In the data rows, 128 means zero.
What is the hidden score of each row? Scores go from 0 to 20, and 10 is about the middle. The score is a weighted sum of the row's numbers plus the product of two more (or one squared), each taken from its middle value.
[152  98 136  98  96  96  97  86 166  95  93 195 110 163 106 105 138 164 104 165  99 155 180  58] -> 11
[144  96  96 148 129 132 147 120  96 125 134 146 130  94 133 123  98 143  97 152  99 138 147 120] -> 5
[143 134 140  98  96 140 146 100 147 133 144 144 146 131  96 146 139 137 139 104 147  96 141 106] -> 7
[128 135 131  98 136  96  97 135 133 132 146 101 141  94 128 141 133 127  97 131 135 143 131 106] -> 7
[155 165  96 159  96 162  97 166  96 155 156 101 171 141 160 176 141  95 188 116 171  96 144 106] -> 11
[144 140  96 156  96 141 153 132  96 143  97 101  97  94 149  98 130 141  97 130 150 152 143 147] -> 7
[156 148 147  98 143 150 156 140 152 139 144 156 143 162 152 145 151  95 140 104 136  96 162 126] -> 7
[ 95  96 139 139 130 133 140 128 143  95 145 101 144  94  96 143 128 136 134 131 147 137 102 137] -> 9
[145 152 150 148 155 160 142 152  96 164  97 133 158  94 148 150 139 141  97 128 156 142 102 157] -> 9
[154 135 141 148 126 139 161 100  96 138 131 160 119 144 134 142 154  95 120 142 143  96 153 106] -> 9
[ 95  96 140 130 144 133 124 142 127  95 151 108  97 121 130 143  98 126  97 114  99 119 102 106] -> 8
[ 95  96 154 152 144 144  97 100 152 155 146 101  97 132 138 157 135  95 156 104 150  96 102 163] -> 14
[ 95 154 157  98  96 155  97 144 155 157 159 153 151 157 158 155 158 151 147 157 151 162 160 106] -> 7
[136 140 144  98 149 141  97 100 131  95  97 149 137  94 145 131 161 144 129 167 128 150 102 106] -> 17
[142 137 134 143 137 136 143 135 139 125  97 138 128 147 132 130 150 140  97 154  99 133 102 128] -> 11
[ 95  96  96 143 122  96  97 117 140 132 134 101 136  94  96 138 140 140 126 142 148 155 144 131] -> 9
[ 95 126 126 137 130 135 133 118 120 125 125 101 119 136 134 121 146 130 123 104  99 134 143 117] -> 8
[ 95 141  96  98 134 146 164 132  96  95  97 161 140 148 135 149  98  95 132 104  99  96 165 135] -> 6
[158 163 144 155  96 161 155 155 148 141 147 101 161  94 160 148 153  95  97 161 157  96 102 144] -> 11
[120 101 103  98 103  99 130  89 117  95  95 145 114 119 127  98  98 127  91 129 104 134 136  85] -> 7
[ 95 140 137  98 133  96 150 125  96  95 142 101 140 143  96  98 158  95 133 156 135 143 150 106] -> 6
[162  96 143 156 125  96 163 116 150 132 127 101  97 151 134 143  98  95  97 150 145  96 102 121] -> 9
[ 95  96 142 147 152 158  97 145 150  95 161 140 157 143  96 156 148 143 147 104  99 149 147 148] -> 11
[159 140 138 149  96 137 156 119  96 140 129 101 133 149 142 144  98 143 116 104 145 151 152 106] -> 1
[ 95 132 124 142 138  96 137 127 133 134 138 142  91  94  96 105  98  95 114 165 111  96 102 106] -> 16
[132 134 137 134 131 138 129 100 141 131 131 101  97  94 132  98 115  95 154 104  99 122 102 157] -> 14
[135 140 145 135 137 141 129 150 144 137  97 101 145 120  96 154 121 132  97 115  99  96 134 165] -> 10
[152 140 146 150 139 145 150 135 148 147 149 150  97 137 152 152 137 141 147 134  99  96 139 106] -> 14
[141 146 143 157  96 147  97 140 145 144 143 147 145 145 155  98 161 143 142 149  99 158 154 141] -> 10
[ 95 120 128 117 125 121 110 138  96 123 124 109  97 103 114 140  95 114  97  86  99 108 102 161] -> 10
[141  96 133 140 123 133 141 117 146 122  97 148 124 139 133 141 137  95 126 134 143  96 144 106] -> 13
[143 146  96 136 150  96 132 150  96 164 158 119 146 125 140 146 129 129 152 104 151 124 132 106] -> 7
[135  96 131  98 141  96 144 131 137 141 140 101  97  94 140 143 138 136 145 136 148  96 139 144] -> 11
[ 95  96  96 144 153 149 132 148 140 155  97 101 153 125 150 154 132 136 155 126  99 130 131 106] -> 11
[ 95  96  96 134  96 134  97 140  96 139 150 144 118 153  96  99 182  95 121 175 118 162 171 136] -> 10
[131 155 142 130 157 145 133 100 125  95 154 130  97 143  96 144 144 139 134 142  99  96 137 106] -> 12
[120 138  96 130  96 131 122 130 123 139 134 112 131  94  96  98  98  95 134 111  99 115 102 137] -> 10
[142 146 147  98 141 141  97 100 149  95  97 101  97 126 140  98 124 130 172  98  99 130 127 106] -> 17
[143 148 149 138 138 148  97 143 145  95 150 120 142  94 136 141  98 129 145 104  99  96 134 148] -> 12
[ 95 128 130  98  96 132 114 128  96  95  97 111 134 113 117 134 111 112 136 108 136  96 114 144] -> 11
[129 142  96  98 141  96 136 100 128  95 136 101 134 127  96 138  98  95 141 104 146 135 102 145] -> 6
[113 136  96 108 148 131  97 100 105  95 130 118  97 130 128 120 137 112 115 104 122 126 126 106] -> 11
[136 141 142 150 148  96  97 137  96 140 156 151 124  94 133 121  98  95 127 104  99  96 174 129] -> 10
[144  96 150  98 143 144 141 100  96 158  97 101 150 138 149 154 133 136 151 129 151 138 141 148] -> 10
[127  96 130 133 148 143  97 146  96 147  97 128 143 130  96 144  98 132 135 131  99 135 132 106] -> 18
[139 131 127  98  96 128  97 100 151  95 125 154 125  94  96 132  98 138 124 104 132  96 151 122] -> 10
[153  96 149 153 155 158 155 153 148 148 155 156 145 158 147 140 175 153 141 170 145 148 150 106] -> 7
[ 95  96  96  98  96  96 132 100 126 125 133 134 117  94  96  98 155 138  97 104  99  96 102 123] -> 12
[ 95 151 164 149 154 147 137 172  96 164 158 131 178  94  96 171  98  95  97 103  99 124 134 185] -> 5
[ 95 136 132 132 132 138 143 130  96 130 141 147 100 152 124  98 177 135  97 104 111 145 102 127] -> 8
[136 149  96 124 154  96 125 171 119 127  97 124 142 131 136 140 133 130 142 104 137  96 120 143] -> 12
[129 134  96 123  96  96 120 100 130  95 128 120 133 113  96 138 109 117 136 104 138 127 102 149] -> 8
[137 140  96  98 128  96 131 127 136 138 141 133  97 125 140 146 122 135  97 123 151  96 102 151] -> 7
[145 142 144 143 128 142 150 128 144 134 139 101 138 159 147 138  98 151 135 104 131  96 102 106] -> 7
[ 95  96 144 159 141 140 160 122 150  95  97 160  97 147  96 139 158  95 125 146 148 157 155 106] -> 12
[146 144 148  98 142  96 152 134 150 142 152 101 159  94  96 152 138 146 148 133 152 146 102 149] -> 8
[137  96 139 125 166 149 130 100 128 148  97 101 139 138 139  98 149 138 136 149 141  96 140 141] -> 11
[146 140 153  98  96 146 138 138 151 145 146 145 149 137 149 150  98 141 156 104  99 142 102 154] -> 7
[ 95 141 149 160  96 148  97 128  96  95 138 101  97 149 137  98  98 140 135 151 152 157 167 131] -> 9
[144  96 142 149 147 149 148 100 149 148 153 157  97 168 131 120  98 148 123 104 123  96 171 106] -> 5
[122 136 126 127 145  96 133 139 119  95  97 137  97 140 132  92 171  95 116 172 100 150 152 130] -> 13
[151 138 128  98  96 142  97 113 149  95 130 164  97 162 141 121 161 161 129 163  99 152 151 111] -> 12
[128 153 138 137 151 152 129 100 132  95 149 101  97 117 136 147 122 129 153 116 152 121 102 106] -> 11
[150 158  96 155  96 158 160 100 158 145  97 158 118 160 130 132 187 147 125 175 133 160 102 106] -> 11
[156 154 151 161 145 150  97 138  96 150 156 157 161 150  96 154 150 145 152 148 156 158 102 141] -> 18
[155  96 150  98 150 147 162 142 155  95 149 155  97 153  96  98 155 159 143 104 154 153 160 134] -> 7
[ 95  96  96  98 142 138 128 100 148  95 149 134 151  94 141  98  98 133  97 104  99 124 128 106] -> 3
[146  96 137  98 125 131 157 116 157  95 138 164 144 185 157 116  98 191 138 104 103 161 102  88] -> 4
[144  96 134  98  96  96 158 100  96 119 118 161 124 144 127  98 139 135 124 104  99  96 145 106] -> 10
[133  96 144 115 171 153 125 181 114  95 138 101 140 137 132 142 139 138 135 137 142 142 134 138] -> 11
[149 127 139  98 126 135 156 119 145 132 137 101 139  94  96 137 137 146  97 146  99  96 158 106] -> 7
[132 138 143 133  96 135  97 144 139 135 131 101 147 114 127 155 118 131 160 101 154 121 102 164] -> 12
[143 140 152  98 135  96 142 133  96 133 141 145 146 144 150  98 137 141  97 137 151 147 102 140] -> 4
[155  96  96 155 159  96 136 162 160 150 160 130 166 137 146  98 132 148 188 107  99 135 102 182] -> 10
[152 171  96  98 175 173 148 100 145  95  97 149 170 150 163 157 156 157 161 150  99 151 150 106] -> 11
[ 95  96 135 150 135 150 151 130 139 134  97 140  97 143  96  98  98  95 140 104 137 151 102 126] -> 12
[130  96 122 129 111 121 140 102  96 114  97 145 102 132 117  98 131 116 103 134 121 130 138 115] -> 9
[ 95  96  96  98 138  96  97 142 142 152  97 120  97  94 143 146  98 137 139 125 144 136 102 146] -> 13
[112 123 130 119  96  96 115 138 115 141 145 100 133  94 126  98 100 109 133 104 138  98 108 146] -> 10
[ 95 162 136  98  96 152 135 167 126 126  97 123 146  94 145  98 135  95  97 104 147  96 136 145] -> 13
[141 152 142  98 151 144 131 100 149 139  97 130 159  94 149 163 120  95 178 104 159 130 129 177] -> 11
[137 141 140 136  96  96  97 145 143  95 136 101 147  94 134 152  98 135 167  97 144 122 102 166] -> 12
[135 137  96  98 137  96  97 100 135 125 133 122 140  94 125 148 108 125  97  99  99 112 102 161] -> 8
[124 127  96 122 135 135 125 143  96 118 131 137  97 127 135 114 149  95 103 170 113 135 136 106] -> 9
[119  96  96  98 114 115 117 115  96 128  97 101  97 109  96 128 105 111 121 105  99 113 106 134] -> 12
[129  96  96 119 135  96 122 150 116 123 117 101  97 117 129 107 142 128 105 166 107  96 122 124] -> 12
[145 146 142  98 143 152  97 133 155 142 154 157 112 166 127  98  98 146 129 167 129 157 102 132] -> 11
[145 129 136 148 125 133 152 114 149 117  97 161 136 138  96  98 143 149 129 144 135 168 161 106] -> 9
[ 95  96 146 144 126 136  97 100  96  95  97 155 132 134 136 137 138  95 125 133 140  96 102 129] -> 15
[165  96 164 128  96 159  97 186 127 161 164 101 165 122  96  98  98 176 115 238  99  96 178 106] -> 12
[142  96 150 127 153 144 128 164 120  95 140 101 157  94  96  98 154 138 112 183 115 135 127 106] -> 11
[143 157  96 115 166  96  97 100  96  95 129 129 145 130  96 137 133 132 130 136  99  96 102 106] -> 18
[ 95 115  96 171 121 127 174 100 178  95 113 203 117 172 130 122 161  95 118 158 113 152 177  83] -> 12
[122  96 145  98 162 150 134 100 130 140 145 101 138 136 138  98 143  95 139 142 144 144 136 139] -> 7
[151 137 148 156 146  96  97 133 155 141 137 163 145 159  96 138 161 159 139 162 131 154 155 126] -> 13
[142 148 157 148 152 149 129 100 151 153 148 128 164 121 133 162  98 143 181 105 153 125 135 178] -> 8
[115  96 123 127 134 128 125 100  96 132 137 114  97 121 129  98 115 118 136 104  99  96 102 143] -> 11
[151  96 171 156  96  96 142 173 167 166 164 140 173 141 144 183 132  95 190 113 162 141 102 189] -> 12
[141 135  96 146 124  96 159 120 149 131 129 153  97  94  96 134 152 137 123 147 142  96 102 119] -> 19
[ 95  96  96  98 141 146 151 138 148 155 145 150 145 151 151  98  98 140 138 147 150 153 102 106] -> 3
[151 161  96 164 161  96 146 159 165 174  97 134  97 143 149 165  98  95 166 127 163 142 132 171] -> 12
[142 168  96  98 175  96 159 173 148  95 157 142 159 149  96 159 151 151 151 147  99  96 151 155] -> 8
[117 110 115 116 115 118 122 111 118 110 113 125  97 121 115 111 126  95 115 129 115  96 130 105] -> 12
[152  96  96 128 137 146 123 177 116 125 114 139 147 130 137  98  98 134  97 152 133 128 121 131] -> 6
[138 134 142 141 132 135  97 100  96 149 138 136  97 128 142 151 133 140 142 130 151 143 133 144] -> 14
[144 150  96 141 148 161 147 150  96  95 166 126 162 140 151  98  98 145 148 129  99 141 102 160] -> 5
[ 95 148  96 143 152  96 128 138  96 148 146 101 146 124 141 148 120 129 142 118 154  96 128 150] -> 7
[ 95  96 125 121 141 128 120 100  96  95  97 117 126 128 132 135 133  95 123 123 136 125 102 131] -> 12
[144  96 152 145  96 150 150 142 145 152 149 141 153  94 155 148  98  95 140 143 144  96 144 143] -> 11
[148 163  96  98 151  96 145 151 151 146 157 137 157  94 144  98 144  95  97 134 156  96 102 156] -> 9
[147  96 160 148 156  96 135 100 160 160 161 134 168  94 143 172 131 147 182 107  99  96 102 106] -> 15
[124  96 118 144  96 132 134 125 132 123  97 134 121  94 133 123 142  95  97 141 128 134 138 106] -> 13
[138 131 133 149 122  96  97 121  96 138  97 101 144 131 139  98 133 130 144 126 143 133 130 147] -> 13
[145  96 155 148 172 160  97 168  96  95 149 133 149 149 156  98 147 149 155 147  99 142 143 152] -> 16
[ 95 143 147  98  96 140 127 161  96  95 148 101  97 120 135 160 121 138  97 104 155 125 124 106] -> 5
[ 95 122 140 170  96 123 163 100 168 124 123 101 149 197  96  94 162 212 136 182  78 173 189  69] -> 5
[152 129 150 170 136 134  97 115 184  95 140 191 168 201  96 118 161 209 145 196  86 156 102 106] -> 17
[130 119  96 127 123 118  97 117  96 124 129 123 130  94 131 132 124 118 132 114 136 127 102 106] -> 12
[ 95 129 132 130  96  96 125 127  96 139  97 120  97 116  96  98 122  95 144 113 139  96 117 106] -> 17
[ 95  96 163 163 157 154 165 152 158 154  97 165  97 163  96 158 165 163 141 104  99 164 164 106] -> 14
[130 135  96 137 125 133 132 125 128 130 129 124 133 119 123 134  98 120  97 122 141 125 102 106] -> 5
[134  96 143  98 153  96  97 173 116 134 125 101 139 136 139 138  98 140  97 104 146  96 138 106] -> 8
[130  96 142 130  96 130 118 149 133 138  97 119 143 117 130 151 115 127  97  96  99 120 114 165] -> 10
[ 95  96 137  98  96 146 146 149  96 144 155 144 108 156 132  89 193 145 116 193 103 170 183 140] -> 4
[140 144  96 133 140  96 134 100 140 137 143 131 139  94 134 155 122 128  97 101  99 116 121 168] -> 5
[162 143 146 153  96 139 171 100 165  95 136 168 133 151  96  98 156 149 134 155 147  96 102 106] -> 16
[ 95  96  96  98 123  96 126 100 129 127 131 136  97 136 133  98 139 128 120 104  99 133 139 122] -> 7
[138 133 133  98 127 130 137 118 138  95  97 142 137 133 139 143 141 134 125 130 135 138 137 127] -> 9
[ 95 127  96 119  96 132 117 142 117 128  97 133 123 122 127  98 156 135  95 104 103  96 134 125] -> 12
[143  96 139  98  96 121  97 101 149 134 131 101 129 160 143 112 151 176 125 162 104 145 102  96] -> 12
[150 162 146 142 172 157 143 100 135  95 148 143 155 154 156 151 153  95 147 140 157 144 145 106] -> 7
[138  96  96  98 116 133 141 108 137 116 123 149 118  94 130 132 139 128 120 137 138  96 145 106] -> 10
[130  96 148 134 133 127 116 151  96 146 143 101 154 121 128 150 110  95 172  89 142 105 102 173] -> 11
[133 157 145 147 167  96  97 155 145  95 155 101  97 134  96 151 139 135  97 123 159 134 137 158] -> 10
[137 122  96 152 126 132 160 109 152 122 127 166 136  94 145 120 164 176 128 171 107 152 166  94] -> 10
[151  96 145  98 131 144  97 126 144 130 135 161 136  94 138 138  98 140  97 145  99 158 102 106] -> 10
[166 141  96 171  96 144  97 130  96  95 139 185 150  94 169 134 169  95  97 182 115 161 102 106] -> 11
[141 142 136 147  96  96 145 133 144  95  97 101  97 150 141 142 153 138  97 139 140 149 147 128] -> 9
[131 133 138  98  96 139 133 127 141 144 137 131 138 128  96  98 126 127 134 124 144 132 129 142] -> 7
[120 123 123 122 130 116 108 141 133 126 124 108  97 105 111 138  98 124 162  89 135 106 102 158] -> 14
[150 135  96 160 130  96  97 119 156 130 135 101 150  94  96  98 150 167  97 165 138 150 161 115] -> 8
[ 95 135 140 144 136 133 135 130 140  95 150 133 148  94 135  98  98  95 148 104 147 123 127 152] -> 9
[156  96 150 157  96 165 145 151 153 167 172 142  97 144 155  98 139  95  97 129  99 142 141 168] -> 7
[ 95 129 142  98  96 129 131 100 140  95 147 133  97  94  96  98 117  95 139 115 147 121 121 106] -> 12
[129  96 132 133 137 132  97 134  96 133 138 101  97 141 130 125 151  95 114 157 127 134 148 121] -> 13
[ 95 144 145 157 142  96 154 135 153 150 142 153 149  94  96 147 158 147  97 149 149 154 155 131] -> 8
[165 148 155 166 137  96 172 128 159  95  97 101  97 156  96 150 158 154 142 151 151 166 102 130] -> 13
[136 120 124 153  96 123 152 110 151 119 122 160 144 167 158 113  98 193 133 163  98 172 102  78] -> 6
[132 136  96 143  96 139  97 129 137 143  97 138 147 126 145 145 127  95  97 104 143 129 102 150] -> 8
[ 95 126 128 140 115  96 144 100 135 123 129 142 130 139  96 119 138 163  97 151 111 157 155  97] -> 5
[153  96 159  98 141 145 142 100 158 155 163 142 157  94 147  98 130 140 155 104 156  96 134 155] -> 9
[151  96 135 153 133 144  97 121 152 134 132 160 130 152 136 145  98 136  97 104  99 149 102 120] -> 8
[143 143 152 149  96  96 142 135 151 155  97 101 150 135  96 158 134  95 154 104  99  96 136 156] -> 15
[146 157 158  98 160  96 149 154  96 163 158 134  97 141 148 164 137  95 155 135 161 137 139 162] -> 8
[107  96 122 111  96  96  97 149  96 128  97 117  97  94 131 129 129 118 120 120 129 125 126 106] -> 14
[ 95 156  96 168 158 156 159 152  96 163 173 161 154 154 157  98 162 154 154 154 163 164 162 106] -> 2
[136  96  96 145 138 150  97 100 134 156  97 118  97 132 141 147 124 135  97 104 155  96 131 151] -> 10
[ 95  96 138 151  96 128 156 119 140 115  97 152  97 140 128  98  98  95 120 104  99 139 147 127] -> 14
[134 138 134 140 129 129 135 122 130 139  97 137 144 137 134 135  98 127 125 104  99  96 135 133] -> 10
[151 156 153  98 140 143 140 154  96 145 153 136 159  94 152 164  98  95 165 118 164  96 102 106] -> 10
[139 144 134 110 149  96 109 173 105 112 109 110  97 119  96  98 117 124 132 117 132 122 116 145] -> 14
[157 148  96 159 138  96  97 121 157 143 131 171 139 152 143 149  98 153 135 104  99  96 158 131] -> 9
[ 95 144 138 134 134  96 128 149 142  95 132 125  97  94  96 150  98  95  97 104 152 122 102 163] -> 11
[121 136 133 133 135 133 120 137 127 150 139 101  97 116  96 136 114 120  97 104  99 119 118 106] -> 9
[134 145 146 141 152 141 134 149 135 162  97 119 148 127 138  98 124 128  97 104  99 128 102 157] -> 10
[130 155  96 137 157 147  97 100 141 154 150 118 142 121 140 148 122 126 147 120 148  96 131 152] -> 10
[ 95 116 129 137  96 128  97 100 124 107 120 145 105  94 119  98  98 117 106 104 124 133 102 112] -> 11
[134 146 142 141 142 144 138 147  96 155 155 129 149 129 135 151 129 131 152 117  99 125 133 161] -> 9
[ 95 127 138 134  96 139 128 100 127 130 132 101  97 133  96 125  98 136 123 159  99 137 102 106] -> 10
[ 95  96 145 152  96 149 153 140 149 145 156 101 114  94 139 117 201 153  97 104  99 173 102 136] -> 13
[148 131 138 150 127 132 158 100 147  95 135 168 119 138 133 137 145 139 126 104 139  96 151 127] -> 11
[124 110  96 111  96  96  97 144  96 133 139 144 116  94  96  98 167 137  89 104  76 145 143 142] -> 9
[143 141 153 154 140 142 156 134 157 139 144 156  97 160 155  98 163 157 138 104 135 158 102 123] -> 13
[141  96  96 155 118 121 154 105 145 120  97 165  97 142  96  98 141 158 125 150 126 170 171  97] -> 9
[137 136 142 131  96 135 129 100  96 128 138 125  97  94  96  98 115 124 154 109  99 117 120 106] -> 14
[164 163  96 165  96 165 155 159  96  95 173 138 174 149 169 166 152 152 166 139  99 149 153 162] -> 4
[131 133  96 136 137 135 138 139 134  95  97 101  97  94 130  98 128 128 135 117 142 118 126 106] -> 14
[ 95 131  96  98 117 138 159 122 143 131 125 156 130 145  96 139 154 136 125 145 142 140 149 106] -> 5
[152 147  96 159 136 150  97 129 160 138 142 101 150 152 154 154 147 145 135 141 153 155 102 106] -> 10
[147 159 146  98 169 163  97 175 133 137  97 124 153 138 151 157  98 145  97 143 152 146 135 106] -> 12
[ 95 131  96 149 119 132  97 100 146 131 132 101 125 145 131 136 143 139 131 104 146 142 151 125] -> 7
[147 150 149  98 142  96 141 146  96 144 141 137 150 129 139  98 128 132 159 114 154  96 125 106] -> 10
